In the rows, zero is written as 128.
Named turns come first, each shown by rows before and after it. Which turns, in which order, take the first row of each pair that follows to the second? Write the first one first, as in the answered first pair.
q295:
[128 142 126 113 134 164 140 114 146 115 133 142 114 136 142 116 118 152
 123 137 105 161 119 137 115 128 110 145 116 129 125  89 146 131 127 105
 130 126 137 117 145 127]  ->  [120 151 124 126 124 132 150 126 136  94 135 157 112 114 122 126 121 132
 129 145 145 122 129 141 107 136 121 106  97 111 114  87 124 120 132 132
 132 143 114  91 141 139]
[136 121 149 156 137 118  82 150 144 144 101  96 149 132 125 104 117 118
 135 100 149 114 127 127 138 110 128 140 140 149 110 145 132 165 143 142
 132 132 129 193 121 170]  ->  [130 123 145 134 149 143  85 139 157 148  95 119 147 130 140 103  95 116
 132 103 131 144 118 118 142 137 126 155 133 144 114 124 147 168 146 140
 143 115 152 183 145 167]
[120 143 116 118 145 120 168 119 111  72 133 148 100 133 143 125 126 142
 123 143 106 149 131 137 136 123 112 124 133 131 127 130 127  74 137 102
 127 126 126  83 128 102]  ->  [122 136 120 127 136 112 168 123 108  75 135 141 100 132 135 125 134 138
 118 143 117 133 137 141 134 109 116 116 133 132 128 138 120  74 127 105
 123 132 118  88 126 103]
q371:
[152 142 103 109 162 144 122 121 186 127 133 208 123 119 125  96 123 162
  81 149  94 179 146 158  96 189 161 138 133 140 137 109 137 110 120 112
 116 140 111 108 171  93]  ->  [165 145 123 149 135  83 113 146 157 113 136 176 120 113 100 105 169 161
  88 145 145 117 167 173  88 143 177  91 138 139 130 146 104  89 106 124
  95 171  55 125 140 102]
[124 137 113 122 129 145 132 122 100 112 129 142 120 114 129 141 138 104
 132 145 132 136 140 128 133 111 124 118 109 134 122  94 156 120 126 125
 130 130 104 130 124 142]  ->  [120 132 121 139 128 141 119 126 101 125 128 142 132 108 121 147 143  91
 136 137 142 126 140 128 129 113 127 110 110 129 128 102 143 133 131 135
 130 126 107 137 126 153]
[130 139 130 120 125  96 132 133 102 117 137 114  82 129 106 119 131 141
 118 151 146 101 157 162 119  96 130  96 128 131 130 140 131  78 149 116
 110 165 106 124  80 102]  ->  [117 112 142 136 125 119  80 146 126 189 108 143 140 103 106 127 110 104
 129 110 170 127 139 141 122 160 142 121 130 124 123 136 124 142 168 149
 127 122 161 160 107 147]
q918:
[160 150 144 125 115 101 128 115  94  97 134  94 133 124 115 150 144 126
 139 135 137 125 130 114 123 107 137 100 118 142 106 112 115 110 135 114
 120 142 123 131 106 119]  ->  [152 138 153 133 122 122 100 116  97 137 125  85 152 131 122 144 144 127
 139 121 129 144 123 112 127 124 133 133 125 149 103 121 120 138 137 111
 116 120 150 164 110 130]
[132 143 113 101 128 133 136 118 113 113 146 122 103 147 134 103 137 156
 100 140  83 142 146 123 145  97 125 133 111 119 113 120 149 101 116 108
 121 137 123 119 128  84]  ->  [113 125 119 104 127 151 104 126 131 165 126 137 147 132 135 110 120 130
 110 110  89 162 134 109 149 144 131 158 112 117 107 121 152 150 132 134
 130 105 159 148 147 115]
[107 165 133 111 145 142 134 113 150 100 126 192 124 103 130 117  90  91
 123 164 139 133 125 108 110 187 164  97  97 100 141  84 150  95 137 157
 136 126 159  69 156 139]  ->  [132 163 139 114 147 141 148  98 129  83 150 120  83 172 148 100 127 159
 105 166  78 153 131 140 117  95 146 134 129 139 154 117 169  67 106  86
 101 144 125  99 129  93]
Now pairs of rows:
(2 to 4 turns a pair)
[132 134 164 146 128 113  92 149 119 170 113 149 177  88 125 141 118  92
 135 102 146 121 124  95 117 177 129 136 134 116 114 117  96 163 144 172
 125  95 123 140 138 158]  ->  [141 136 150 116 148 154 115 113 123 155 125 124 143 137 155 118 112 149
 118 117  56 178 111 106 124 143 107 194 155 143 130 106 144 146 129 103
 116  95 132 147 139 116]	q295 then q918 then q918 then q295
[122 111 147 147 110 118 135 143 116 162 136 154 134 115  98 122 121  86
 126 120 167 103 161 136 132 167 139 105 105 109 135 132 112 138 130 142
 147 105 120 141 130 152]  ->  [122 110 131 111 125 151 153 118 130 163 141 172 126 126 117 108  96  99
 119 127 119 149 149 129 135 179 130 137 101 114 143 105 140 135 129 126
 158  94 147 129 149 137]	q295 then q918 then q371
[106 121 140 140 138 151 102 133 152 169  74  72 141  84 142  92 124 114
 187  82 129 150  99  80 132 138 114 173 145 146 111 119 130 119 156 159
 128  68 140 152 136 151]  ->  [122 138 131 132 136 131 140 122 137 114  95  45  88 117 148  82 146 155
 177 109 105 135 119 104 132  68 100 160 156 159 120 130 137  68 136 116
 108 105  91 133 113 109]	q918 then q918
[118 106 144 164 114  92  93 140 105 154 128 101 147 122 113 140 141 123
 147  88 194  84 144 134 104 131 153 110 135 113 106 171 136 121 143 158
 126 145 122 154 124 173]  ->  [108 124 104  86 149 164 138  90 140 131 144 134 121 147 146 111  93 152
 127 123 101 171 125 122 109 160 132 163 119 125 126 106 195 103 147 119
 146 128 173 103 158 129]	q371 then q371 then q371 then q371
[108 122 152 120 134 142 101 137 144 181 114  87 154 155 150 113 142 157
 129 109  90 151 124 150 134 104 123 173 160 144 126 158 125 148 137 102
 119 112 150 183 119 128]  ->  [ 84 126 142 104 138 141 108 141 164 175 101 148 172 104 136 124 111  98
 148 123 144 141 119 124 128 185 135 135 125 114 115 123 110 157 165 153
 152  99 179 136 145 156]	q371 then q918
[143 120 134 128 140 154 106 121 121 158 125 105 145 155 138 116 137 141
 134 111  90 172 123 127 135 121 127 169 143 145 129 141 136 154 121 114
 120  94 141 170 124 123]  ->  [137 137 108  87 146 156 152 107 132 114 133 161 121 126 137 114 100 113
 142 147 102 166 124 109 133 164 130 127 109 124 138  96 134 124 132 136
 144 104 152  91 141 116]	q371 then q371 then q918 then q371
[133 109 141 146 145 139 109 123 125 157 108 140 158 126 125 147 123 109
 109 120 104 144  93 135 136 134 132 157 119 121 136 143 143 162 144 146
 119  90 159 158 154 150]  ->  [145 116 149 166 125  97 118 136 101 122 122 116 142 129 108 154 152 119
 112 122 129  93 109 148 132  87 134 120 124 117 133 162 122 137 129 140
 105 122 115 159 129 146]	q371 then q371
